One vector is turned by the same rotation once a step. Each row is the vector after some number of steps, and that number follows the row.
The counts run from 0 to 383.
[108,147,120,184,173,124,154,128,135,143,109,143,107,160,130,162,118,89,150,82,114,136,119,184,95,162,124,117,158,161,143,188,165,106,134,83,107,157,138,104,127,135,107,105,119,107,110,70,104,130,134,106,112,111,131,89,125,156,152,132,105,162] -> 228
[148,122,118,117,108,126,171,96,127,112,97,107,135,108,125,121,69,87,186,108,117,108,109,118,86,179,160,93,117,128,137,129,169,130,158,117,195,109,112,100,130,160,109,88,109,101,92,130,154,89,118,119,191,131,106,116,120,137,125,145,130,125] -> 104
[120,152,135,132,134,150,178,151,124,111,172,111,95,64,144,114,115,104,128,109,134,147,118,141,156,99,137,99,102,113,116,123,144,92,137,94,109,66,113,136,101,52,158,134,155,101,104,151,173,157,124,101,142,131,168,95,152,140,134,152,141,117] -> 11
[125,174,154,121,125,170,159,163,119,98,115,98,118,119,174,44,125,95,96,114,109,105,138,151,123,94,124,137,168,125,155,150,134,129,173,162,115,95,125,108,130,84,145,151,133,119,92,144,152,125,104,82,136,137,168,102,132,147,112,163,134,98] -> 182
[81,144,153,189,146,126,174,125,141,93,160,131,102,123,113,126,152,130,151,155,122,160,116,127,142,95,101,138,140,86,72,115,129,133,137,55,144,100,94,138,139,64,163,96,154,136,119,133,142,170,153,94,137,130,136,82,148,157,124,130,117,135] -> 18
[105,98,173,116,120,77,137,104,114,143,140,135,134,128,158,137,171,120,78,162,146,104,140,79,193,102,144,162,83,125,115,153,126,175,87,156,135,124,167,113,138,151,162,122,103,165,138,140,125,160,129,167,120,124,171,177,149,124,126,101,157,124] -> 160
[158,118,103,102,120,150,47,157,121,143,154,151,171,153,101,76,146,190,94,133,86,141,123,139,125,145,109,113,161,132,168,86,103,124,161,153,145,152,142,141,112,137,126,143,132,78,162,133,93,90,126,143,134,148,97,127,127,127,109,127,113,142] -> 263
[157,111,100,77,178,125,108,126,109,146,167,141,154,114,121,113,114,143,128,97,109,143,122,124,135,119,141,64,74,133,162,115,159,113,161,146,149,142,164,128,98,170,134,141,98,53,150,128,116,122,133,141,165,159,121,151,134,134,142,153,147,157] -> 86
[113,169,137,134,125,165,124,174,131,105,146,138,121,109,127,58,143,164,99,148,118,156,140,129,143,58,100,138,161,102,115,98,94,137,171,138,132,96,101,146,115,59,159,154,159,128,144,173,137,143,125,101,146,136,160,112,146,140,101,145,112,108] -> 3
[175,148,100,97,103,153,135,136,151,118,62,116,118,106,115,150,84,96,192,135,164,125,134,123,59,134,157,112,125,132,104,111,100,133,124,140,142,125,90,139,136,161,85,141,140,161,141,152,145,106,94,159,147,116,108,140,79,98,127,98,136,91] -> 120
[156,72,140,76,121,113,76,126,122,127,192,98,153,143,118,138,166,141,105,150,100,108,111,129,158,162,126,119,105,128,137,90,143,98,100,129,94,163,150,152,129,144,134,128,129,91,114,90,129,112,148,135,76,160,81,129,112,90,144,140,154,155] -> 69
[98,121,153,140,170,101,188,110,135,107,156,107,93,97,131,183,126,95,167,135,150,149,126,116,157,96,122,123,70,105,73,135,158,118,107,76,114,122,109,138,133,97,149,108,133,149,98,122,159,174,163,107,117,130,136,120,143,125,163,146,142,151] -> 24
[118,108,170,98,132,89,155,110,113,137,129,122,129,123,176,133,164,100,84,151,150,98,148,87,181,104,147,142,77,132,125,160,132,166,98,167,114,114,173,105,133,163,151,140,101,154,136,139,136,163,117,157,119,132,179,178,139,127,128,104,175,112] -> 162
[115,123,152,118,150,104,118,141,115,156,165,157,120,113,156,137,171,137,62,145,147,139,150,109,197,84,133,131,81,137,131,150,113,138,96,147,90,121,174,128,110,124,164,159,121,141,165,141,122,176,126,159,105,130,186,171,150,125,132,107,157,130] -> 344
[102,106,131,138,110,124,91,157,123,148,128,122,120,157,130,153,115,152,88,100,107,133,148,162,153,149,99,155,159,162,162,157,138,109,120,137,79,189,131,130,118,100,114,129,130,149,90,80,103,106,162,98,75,112,118,122,143,99,154,163,77,181] -> 52
[93,117,135,148,117,129,93,156,128,148,121,130,117,170,131,145,118,153,95,105,105,136,149,169,144,143,98,163,171,164,160,152,134,111,125,136,88,193,129,132,124,98,109,124,136,150,101,83,95,108,161,97,72,104,116,118,142,111,148,159,70,180] -> 51
[176,121,124,108,176,144,87,124,125,118,174,134,165,170,104,99,184,127,130,151,96,112,98,155,96,134,127,95,134,113,133,102,124,109,137,129,123,148,158,135,142,180,131,142,127,58,168,104,111,123,114,143,114,175,90,110,85,134,124,107,176,123] -> 76
[166,100,95,84,117,132,96,133,115,147,178,134,156,92,119,92,107,144,109,98,107,128,109,132,146,169,152,68,103,136,175,106,147,92,147,133,155,107,149,131,85,131,141,132,124,41,132,134,135,90,111,140,169,144,126,123,136,128,122,142,147,136] -> 270
[144,137,126,135,139,121,157,94,142,111,93,140,141,128,106,112,116,112,197,155,134,128,117,90,76,127,146,112,119,96,95,107,124,174,153,118,214,109,111,109,156,181,120,98,111,133,152,159,126,124,120,148,195,138,108,140,107,155,108,96,141,117] -> 291
[77,130,169,155,144,112,139,136,109,136,148,147,131,142,161,76,162,153,58,127,105,131,142,116,187,89,105,159,142,128,146,168,136,162,154,145,137,125,157,104,120,103,176,122,109,126,123,134,106,152,143,102,134,128,182,135,179,164,117,147,112,151] -> 356
[125,154,152,90,126,149,159,163,105,114,116,94,116,105,186,70,115,95,87,101,124,103,149,129,148,78,131,130,123,139,162,161,142,129,161,188,102,101,143,110,116,90,147,163,115,122,96,149,152,128,111,95,141,137,186,135,145,127,127,172,138,105] -> 179
[144,125,90,108,78,139,85,161,146,161,102,164,114,88,102,167,87,166,126,128,173,168,150,114,130,126,136,124,116,149,125,100,85,137,103,140,129,128,96,159,93,114,107,151,154,177,159,163,124,112,119,169,131,95,138,162,128,87,129,105,97,131] -> 129
[148,146,105,131,177,142,128,122,120,130,134,158,153,139,113,75,113,130,143,98,98,141,113,143,89,141,135,76,126,125,160,127,147,126,189,123,188,126,148,107,114,172,137,120,103,52,152,131,107,110,117,126,189,154,123,113,125,172,116,138,132,144] -> 91
[116,130,142,125,164,131,135,137,141,91,175,113,105,124,99,149,147,151,156,165,136,163,132,122,146,64,92,133,102,88,61,71,115,118,131,95,111,138,90,174,141,83,147,132,155,148,126,139,142,171,170,107,102,143,99,115,132,105,142,150,121,149] -> 204
[84,119,139,197,137,108,123,115,137,142,112,145,118,185,117,160,128,128,135,108,100,128,123,161,117,174,105,153,174,149,133,168,154,130,121,93,124,178,127,114,145,131,112,85,117,136,103,67,95,120,161,101,101,103,103,97,138,146,142,131,85,185] -> 232
[82,146,164,172,155,123,137,144,116,134,138,160,134,157,157,68,173,145,59,135,103,133,139,130,165,88,105,153,155,128,142,170,125,165,156,142,131,115,164,101,126,113,169,133,114,120,144,134,99,159,134,112,136,132,193,128,168,175,108,126,129,136] -> 354
[93,138,135,169,135,143,100,160,130,141,102,136,115,183,126,138,128,149,102,107,106,141,148,172,116,134,91,163,188,163,152,165,125,124,139,132,89,193,127,128,131,110,109,129,134,153,113,85,85,118,152,95,79,108,119,110,133,124,143,153,76,171] -> 49
[133,85,143,116,120,101,132,109,122,142,121,96,129,155,147,183,118,90,132,106,119,94,120,149,128,185,140,135,113,162,148,163,173,109,93,127,93,185,146,115,137,162,102,104,105,129,70,67,124,107,146,117,78,123,101,129,111,100,159,148,129,161] -> 239
[138,143,153,106,125,152,175,147,125,78,158,65,102,96,143,108,134,90,145,136,127,117,118,145,130,102,128,116,120,99,101,101,143,87,133,105,99,91,94,144,135,69,142,132,155,112,78,137,185,144,122,87,113,150,128,86,121,112,136,160,157,99] -> 195
[118,145,156,85,122,140,151,158,104,121,114,97,119,100,176,73,116,105,81,110,124,111,160,124,158,76,128,135,111,142,165,161,142,134,162,196,109,112,142,109,115,94,143,166,114,131,93,150,152,133,119,96,136,137,187,144,153,125,131,176,134,114] -> 178
[114,169,120,183,218,144,143,140,144,126,136,165,102,155,106,151,138,126,166,121,131,181,135,171,92,75,99,113,135,127,92,136,116,119,153,80,104,150,117,144,134,119,126,139,141,121,164,112,99,175,147,112,114,128,121,95,121,158,146,126,112,151] -> 215
